(in the rows, 128 means zero)
Each path is a new rotation, seen through one point. The rows after it are directions, each followed by how far the rotation turns it, in degrees a step (0 if it stays put).
Each turn is a multiple of 5 degrees from 10 to 175, or 0.
Each row of a path follows its step; steps can be skipped.
Rotation 1:
step 0: [123 126 123 129 129 129 126 117 129 125 139 136 119 126 125 120 130 129
 133 130 136 123 126 123 118 126 123 117 131 124 140 129]
step 1: [123 139 135 125 131 122 127 124 127 121 123 119 128 130 129 131 145 135
 131 121 129 135 119 133 126 133 129 125 124 131 131 137]
step 2: [129 118 122 124 117 122 133 127 127 127 131 127 121 122 138 127 133 128
 119 132 125 127 129 131 120 132 124 112 135 123 124 134]
step 4: [139 121 120 127 132 132 136 125 125 131 122 120 126 132 133 141 126 126
 127 128 117 124 137 131 135 133 124 121 122 124 126 132]
step 5: [121 126 131 124 126 127 135 132 131 131 133 116 137 132 120 125 122 123
 122 134 121 115 126 132 130 119 132 136 136 127 126 124]
step 6: [139 137 130 129 123 139 129 123 126 132 135 125 127 136 126 135 113 123
 133 127 128 127 133 128 127 138 127 130 122 136 134 123]
step 7: [119 133 132 124 123 128 134 124 129 123 130 133 125 134 129 133 135 114
 131 127 132 120 129 126 134 122 131 141 127 115 128 120]
step 8: [123 136 132 131 113 136 123 125 135 130 131 132 138 129 133 132 125 133
 138 130 133 135 125 127 129 127 116 122 136 132 131 123]
step 10: [124 113 125 132 119 123 125 130 131 132 118 135 134 123 130 127 132 138
 134 138 133 135 137 129 126 131 120 134 128 125 130 127]
Speeds:
[127 132 129 128 127 132 125 126 131 129 130 130 127 127 129 126 130 127
 129 127 129 122 128 129 129 130 127 130 127 128 128 128] -> 45
[132 131 130 127 125 129 127 131 128 130 128 127 129 127 126 128 130 129
 123 128 126 129 128 130 126 128 129 129 132 128 131 130] -> 100
[128 125 126 124 128 126 131 129 129 129 130 130 129 124 126 127 131 125
 130 130 130 126 129 128 126 125 126 129 130 129 128 127] -> 145
Rotation 2:
step 0: [131 135 124 130 127 129 124 123 137 130 129 129 127 123 125 125 129 131
 128 132 125 134 133 127 135 125 114 121 117 130 139 126]
step 1: [121 129 134 132 127 121 135 131 125 123 132 121 131 130 129 130 127 129
 122 133 122 131 120 141 131 128 124 131 115 129 133 133]
step 2: [132 134 132 117 132 130 128 126 135 126 138 123 120 124 122 123 130 142
 135 130 128 129 126 133 127 128 121 132 129 129 134 131]
step 3: [136 128 133 132 127 127 131 129 116 112 122 125 129 131 127 123 126 132
 129 127 134 130 125 134 129 128 124 130 127 138 135 135]
step 4: [128 130 116 124 129 128 126 125 131 125 128 125 124 116 129 121 126 131
 124 129 130 127 132 129 133 120 117 125 129 135 140 125]
step 5: [119 130 130 129 125 127 129 124 121 122 123 127 134 126 122 126 124 131
 127 133 129 129 123 137 134 131 126 123 110 128 132 124]
step 7: [134 129 141 138 133 126 128 122 126 122 130 119 129 130 120 124 130 132
 126 128 132 132 124 135 126 126 122 131 122 133 132 134]
step 8: [127 128 125 123 131 124 127 132 126 119 136 125 124 117 132 117 128 139
 123 122 126 125 124 129 134 124 121 131 133 135 133 132]
step 9: [128 129 124 129 134 130 131 124 125 115 123 131 131 131 121 121 127 136
 133 130 137 132 125 130 132 127 125 123 118 132 135 118]
Speeds:
[128 131 125 128 130 126 126 125 127 130 127 128 130 128 129 129 126 126
 132 130 128 129 123 127 129 126 128 130 129 130 126 131] -> 0
[129 129 127 127 127 128 126 125 124 131 128 129 126 127 127 131 128 124
 126 128 127 126 129 128 129 130 127 125 125 128 129 127] -> 65
[127 126 130 129 126 127 127 132 124 127 129 128 131 125 131 129 128 127
 129 128 126 129 128 127 130 131 131 128 128 129 130 132] -> 160
Rotation 3:
step 0: [127 125 123 131 133 138 131 132 131 133 129 134 138 125 124 122 137 133
 127 128 140 134 126 140 130 129 127 136 123 124 131 133]
step 1: [126 129 125 135 132 133 130 131 131 145 118 122 128 129 128 122 129 131
 125 128 139 137 126 129 135 128 136 131 126 124 131 124]
step 2: [129 120 130 137 128 125 130 129 129 136 119 118 124 134 124 126 126 132
 124 128 132 128 120 127 117 138 138 129 126 125 132 123]
step 4: [124 128 133 122 128 129 118 123 121 123 115 128 131 134 126 120 132 129
 133 129 126 124 131 129 132 137 133 134 133 126 129 141]
step 5: [127 117 132 131 127 132 126 126 115 126 125 126 131 130 132 120 137 123
 131 131 126 133 141 128 130 132 128 139 124 123 124 134]
step 6: [126 128 125 124 119 130 135 127 113 134 126 120 130 135 131 122 128 125
 131 133 131 136 134 122 128 126 126 130 124 123 117 122]
step 8: [123 130 124 122 136 134 122 129 128 121 127 122 129 131 126 130 129 132
 129 132 115 144 124 126 120 124 125 122 130 122 133 129]
step 9: [117 121 126 124 135 125 121 136 126 124 120 128 123 127 132 129 122 124
 129 136 119 134 127 120 133 123 127 125 137 127 132 132]
step 10: [119 111 129 128 127 120 129 134 123 123 129 137 123 124 132 130 120 124
 133 130 126 131 127 123 123 125 122 136 130 128 127 130]
Speeds:
[130 131 129 126 125 130 126 128 128 124 130 129 131 127 123 127 128 127
 128 129 128 129 124 129 126 130 129 126 128 128 129 129] -> 85
[130 128 127 130 128 131 130 126 130 126 128 129 128 126 128 130 129 130
 130 126 127 133 129 124 127 127 126 129 123 126 127 129] -> 140
[125 131 128 124 129 126 129 125 129 128 128 130 129 129 128 127 129 133
 130 124 128 128 128 132 127 128 125 129 129 127 128 128] -> 95
